In the data rows, the value 50 means zero.
Here are some points:
array([44, 49, 60, 62, 42, 42, 54, 31, 38, 48, 16, 15, 65, 52, 41, 40, 35, 59, 35, 50, 44])
array([61, 54, 43, 54, 48, 49, 55, 59, 51, 50, 47, 47, 49, 50, 62, 62, 38, 70, 54, 55, 62])
array([56, 46, 51, 45, 58, 57, 41, 55, 52, 46, 46, 46, 64, 53, 57, 57, 44, 58, 65, 51, 56])
array([46, 49, 49, 50, 52, 52, 55, 54, 53, 48, 45, 45, 51, 56, 58, 58, 52, 44, 35, 51, 46])
array([50, 47, 52, 48, 48, 47, 48, 49, 46, 54, 50, 51, 44, 52, 45, 44, 34, 60, 67, 50, 49])
array([47, 54, 55, 64, 49, 49, 37, 44, 43, 57, 52, 52, 34, 56, 49, 50, 66, 53, 51, 48, 47])
array([55, 56, 58, 51, 55, 55, 54, 48, 47, 54, 66, 65, 40, 42, 41, 41, 42, 40, 52, 56, 55])
array([57, 54, 59, 38, 13, 14, 10, 72, 52, 49, 78, 78, 56, 25, 26, 27, 25, 42, 36, 58, 55])
array([45, 43, 46, 66, 50, 50, 48, 54, 51, 43, 50, 49, 56, 46, 58, 58, 51, 53, 58, 47, 44])
array([36, 48, 35, 75, 44, 43, 55, 58, 41, 46, 46, 46, 61, 63, 53, 53, 31, 56, 58, 56, 36])
array([62, 53, 50, 62, 37, 37, 39, 48, 48, 77, 55, 55, 65, 52, 56, 56, 56, 69, 61, 24, 62])
array([55, 39, 54, 37, 46, 46, 49, 42, 41, 48, 60, 60, 38, 52, 40, 40, 35, 62, 59, 63, 55])
array([41, 40, 48, 35, 48, 49, 49, 44, 38, 55, 68, 69, 45, 57, 44, 44, 31, 67, 70, 60, 41])
array([67, 50, 48, 52, 52, 53, 49, 64, 50, 49, 35, 35, 45, 42, 32, 32, 60, 33, 59, 46, 66])
array([50, 56, 63, 45, 62, 62, 61, 69, 41, 63, 57, 58, 67, 56, 40, 41, 66, 64, 45, 39, 50])
array([40, 45, 57, 37, 45, 46, 63, 36, 57, 56, 45, 46, 38, 56, 63, 63, 55, 51, 35, 50, 40])
array([45, 56, 66, 47, 58, 58, 51, 64, 34, 69, 53, 54, 43, 55, 53, 53, 43, 28, 40, 32, 44])
array([60, 27, 42, 33, 51, 51, 50, 43, 46, 59, 49, 49, 46, 51, 53, 53, 49, 53, 41, 33, 59])
array([65, 52, 47, 42, 59, 59, 54, 64, 46, 52, 55, 54, 45, 46, 57, 58, 46, 43, 49, 42, 65])
array([54, 52, 51, 55, 36, 35, 43, 48, 51, 49, 48, 48, 54, 47, 54, 54, 49, 62, 49, 43, 53])
array([43, 46, 55, 50, 49, 48, 54, 49, 44, 55, 40, 40, 47, 69, 51, 52, 42, 59, 61, 39, 44])
array([43, 48, 33, 64, 53, 53, 57, 78, 52, 44, 58, 58, 50, 46, 47, 47, 56, 55, 74, 43, 43])
array([46, 45, 60, 46, 45, 46, 48, 52, 49, 58, 62, 63, 46, 48, 42, 42, 34, 59, 46, 41, 46])
array([54, 48, 61, 55, 44, 44, 51, 48, 53, 48, 41, 41, 47, 42, 56, 56, 52, 57, 52, 43, 54])
array([61, 62, 46, 52, 50, 49, 56, 55, 59, 65, 46, 47, 42, 58, 61, 60, 41, 36, 43, 48, 61])
array([46, 52, 49, 58, 44, 43, 53, 57, 44, 37, 50, 51, 46, 54, 62, 62, 49, 58, 56, 52, 45])
array([57, 36, 42, 58, 50, 49, 66, 60, 46, 37, 47, 48, 52, 41, 51, 52, 53, 48, 53, 51, 56])
array([56, 54, 62, 59, 50, 50, 41, 50, 45, 54, 54, 53, 36, 52, 44, 44, 48, 49, 64, 64, 56])
16 more points follow, each with its number after it:
array([40, 41, 47, 53, 52, 52, 43, 39, 73, 54, 54, 53, 45, 60, 31, 31, 49, 46, 71, 48, 40]) 0
array([53, 55, 40, 58, 55, 54, 44, 65, 45, 58, 35, 36, 51, 37, 23, 24, 53, 56, 62, 57, 54]) 1
array([50, 49, 51, 51, 49, 49, 51, 47, 49, 51, 48, 48, 49, 57, 57, 57, 58, 56, 37, 43, 50]) 2
array([31, 69, 42, 70, 59, 58, 16, 46, 29, 69, 42, 42, 51, 38, 53, 54, 56, 45, 50, 56, 30]) 3
array([29, 48, 58, 49, 41, 42, 56, 43, 58, 43, 43, 43, 51, 49, 46, 45, 63, 44, 47, 51, 29]) 4
array([46, 49, 60, 53, 46, 46, 50, 45, 42, 59, 41, 41, 51, 54, 44, 44, 44, 62, 48, 45, 46]) 5
array([34, 49, 53, 52, 52, 53, 54, 51, 44, 48, 48, 47, 47, 49, 53, 54, 39, 54, 55, 53, 34]) 6
array([53, 53, 51, 44, 50, 50, 54, 50, 55, 48, 57, 57, 49, 49, 53, 52, 44, 53, 50, 59, 53]) 7
array([56, 50, 52, 45, 44, 44, 49, 49, 45, 52, 56, 56, 54, 49, 60, 60, 44, 50, 49, 51, 56]) 8
array([42, 37, 51, 32, 47, 47, 61, 48, 54, 59, 38, 38, 42, 53, 50, 50, 49, 48, 46, 45, 41]) 9
array([47, 45, 48, 33, 58, 58, 52, 49, 47, 54, 43, 43, 40, 43, 46, 47, 49, 45, 37, 35, 46]) 10
array([38, 73, 33, 37, 48, 47, 50, 40, 55, 41, 49, 49, 36, 39, 60, 61, 33, 39, 55, 46, 38]) 11
array([62, 51, 58, 72, 56, 56, 37, 44, 49, 54, 52, 51, 44, 64, 45, 45, 57, 52, 45, 57, 62]) 12
array([43, 51, 44, 47, 50, 50, 50, 48, 52, 49, 36, 37, 54, 52, 51, 52, 50, 59, 44, 40, 43]) 13
array([45, 63, 40, 56, 57, 57, 42, 57, 50, 40, 48, 48, 61, 43, 45, 45, 51, 61, 54, 63, 45]) 14
array([53, 47, 61, 56, 59, 59, 48, 46, 56, 37, 58, 59, 52, 47, 40, 39, 48, 53, 40, 60, 53]) 15
Which two of these numbered points are nearest to each point below, looking only along the 7 directions in which the first points spread most? Their numbers follow each, nearest first.
array([46, 48, 53, 51, 48, 47, 52, 50, 56, 43, 36, 35, 59, 44, 51, 51, 50, 58, 49, 50, 46]) > 13 5
array([57, 49, 45, 58, 50, 50, 58, 52, 72, 58, 54, 55, 42, 56, 59, 60, 53, 26, 18, 69, 57]) > 11 10
array([25, 54, 30, 58, 49, 48, 64, 46, 35, 56, 72, 71, 77, 76, 49, 49, 34, 56, 38, 66, 25]) > 6 3
array([48, 43, 43, 65, 46, 46, 58, 61, 43, 45, 44, 44, 60, 49, 51, 53, 46, 58, 58, 43, 48]) > 14 13
array([55, 57, 56, 48, 49, 49, 65, 41, 64, 43, 54, 54, 35, 56, 50, 49, 38, 62, 18, 52, 54]) > 9 11
array([57, 44, 57, 33, 32, 32, 30, 63, 52, 62, 53, 53, 84, 62, 70, 71, 82, 39, 72, 76, 57]) > 8 2
array([88, 44, 34, 68, 36, 35, 72, 70, 42, 39, 42, 42, 52, 71, 18, 19, 45, 33, 28, 62, 89]) > 1 15
array([50, 73, 40, 40, 59, 58, 67, 33, 41, 46, 44, 43, 46, 31, 59, 60, 35, 47, 62, 56, 50]) > 9 7
array([57, 49, 59, 41, 53, 54, 50, 42, 56, 45, 53, 53, 46, 50, 55, 56, 46, 47, 34, 64, 56]) > 7 10
array([26, 43, 52, 51, 48, 48, 58, 36, 65, 48, 54, 54, 35, 56, 40, 39, 52, 42, 60, 45, 26]) > 6 4
array([34, 64, 64, 39, 70, 69, 59, 77, 36, 63, 47, 46, 61, 52, 47, 47, 56, 38, 60, 39, 36]) > 3 12
array([35, 59, 57, 50, 35, 35, 60, 49, 61, 23, 51, 51, 51, 39, 52, 52, 70, 38, 56, 67, 35]) > 11 14
array([49, 68, 61, 63, 12, 11, 75, 40, 70, 32, 56, 57, 52, 45, 36, 35, 55, 59, 63, 34, 49]) > 14 5
array([53, 76, 31, 40, 57, 57, 68, 29, 46, 48, 50, 50, 38, 27, 61, 61, 29, 50, 53, 65, 53]) > 11 7
array([50, 86, 21, 20, 25, 25, 24, 51, 31, 21, 48, 49, 29, 84, 46, 47, 76, 57, 58, 56, 50]) > 7 8
array([48, 49, 42, 44, 53, 54, 53, 44, 49, 54, 44, 44, 55, 52, 51, 51, 53, 52, 46, 50, 48]) > 13 2
array([55, 39, 55, 46, 51, 51, 48, 53, 51, 50, 52, 52, 45, 45, 40, 41, 51, 49, 47, 66, 55]) > 15 7
array([48, 61, 63, 36, 76, 77, 61, 76, 48, 65, 46, 45, 55, 53, 57, 57, 53, 55, 35, 69, 48]) > 10 9
